One turn moves each row of this set onto another row. After a few examples, where does it send each row asked below?
Q_16: 5, 3, -4, 7, 5, -9, -13, 13, -7, 8, -20, -13, 13, -2
Q_614: 4, -5, -1, -6, 12, 9, -2, 1, -3, -6, -5, -16, 3, -8
Q_88: 5, 1, -4, -2, 13, -1, -11, 7, -13, 12, -9, -13, 15, -18
Q_969: 1, 1, -2, -2, 0, 11, -8, 8, -11, -11, -8, -5, 17, 4
Q_603: 5, -2, -2, -2, 4, -1, -8, 8, -7, 15, -9, -8, 12, -15
Q_62: 1, 3, -9, -9, 10, 0, -4, 7, -13, 0, -9, -5, -6, -1
Q_406: -6, 11, -16, 4, 10, 2, -3, 8, -1, -15, -9, -12, 13, -11
Q_874: 7, 3, -3, 3, 5, -10, -12, 13, -7, 8, -17, -13, 3, -3
Q_803: -11, 11, -19, 7, 7, 4, -2, 7, -3, -8, -9, -6, 13, -7
Q_109: -8, 4, -5, 5, 4, 15, -19, 0, -13, 0, -7, -12, 8, -2
Q_604: -5, 7, -7, 9, 0, 12, -16, 1, -12, 4, -7, -10, 4, -3
Q_179: 1, 6, -7, -1, 7, 1, 0, -6, -6, 4, -16, -14, 25, -11
Q_491: -1, 2, -5, 3, -5, 10, -9, 10, -5, -4, -4, -1, 12, 1
Q_590: -5, 9, -9, -4, 14, 3, -3, 14, -9, 0, -29, -16, 8, -9
Q_786: 6, 7, -5, 5, 5, -10, -6, 13, 4, 4, -12, -14, 9, -4
Q_856: -2, 9, -4, -4, 7, 8, -7, -6, -7, -1, -16, -18, 23, -13
Q_858: -8, 10, -17, 8, 10, 7, -5, 8, -3, -8, -4, -7, 15, -7
Q_830: 0, 2, -9, -9, 11, 0, -2, 14, -10, -1, -28, -19, 6, -10
Q_300: 1, 6, -10, -8, 14, 1, -6, 9, -19, -6, -13, -8, -1, 2
Q_345: -4, 3, -1, 5, -1, 13, -19, 2, -10, 5, -7, -12, 8, -6
Q_564: -9, 8, -18, 3, 6, 7, -7, 9, -3, -14, -7, -11, 7, -11
Q_963: -1, 0, -3, 3, 9, 4, -12, 16, -10, 11, -11, -9, 17, -17
Q_131: 0, 9, -13, -4, 12, 8, 3, 12, -11, -6, -28, -12, 7, -8
Q_163: -4, 12, -18, 7, 7, 9, -2, 7, -3, -9, -10, -8, 16, -14
Q_286: -1, 1, -7, 7, 0, 9, -10, 14, -7, -8, -6, -4, 21, -3
Q_634: -8, 11, -3, 4, 4, 15, -15, 8, -7, 6, -12, -13, 5, -2
Q_224: 9, 2, -4, 6, 1, -9, -8, 9, -5, 7, -17, -13, 10, -3
Q_380: 5, 13, -9, -2, 8, 5, -3, -4, -10, 3, -19, -16, 20, -15
Q_89: 1, 10, -6, -1, 0, 2, -12, -4, -7, 2, -14, -18, 23, -12
Q_653: -7, 2, -11, -5, 15, 7, 3, 10, -13, 1, -27, -13, 7, -8
Q_683: 4, -11, -7, 0, 11, 6, -1, 6, -7, -6, -8, -13, -2, -9
Q_378: 5, 8, -4, -2, 10, 1, -5, -4, -10, 7, -14, -15, 25, -8
Q_990: 4, -8, -6, -1, 8, 4, -5, 7, -5, -12, -4, -11, 0, -5
Q_978: 3, -10, -8, -1, 16, 0, -4, 7, -6, -9, -7, -14, 2, -9
Q_273: -3, 2, -9, -5, 19, 6, 2, 15, -13, -1, -24, -13, 6, -4
Q_296: 2, 8, -11, -7, 16, -7, -8, 6, -14, -2, -6, -8, 0, -5

Q_990 moves to Q_345
Q_683 moves to Q_604
Q_163 moves to Q_380
Now these:
Q_830 moves to Q_564
Q_296 moves to Q_969
Q_491 moves to Q_603
Q_786 moves to Q_614
Q_978 moves to Q_109
Q_179 moves to Q_653
Q_378 moves to Q_273
Q_286 moves to Q_88
Q_406 moves to Q_856

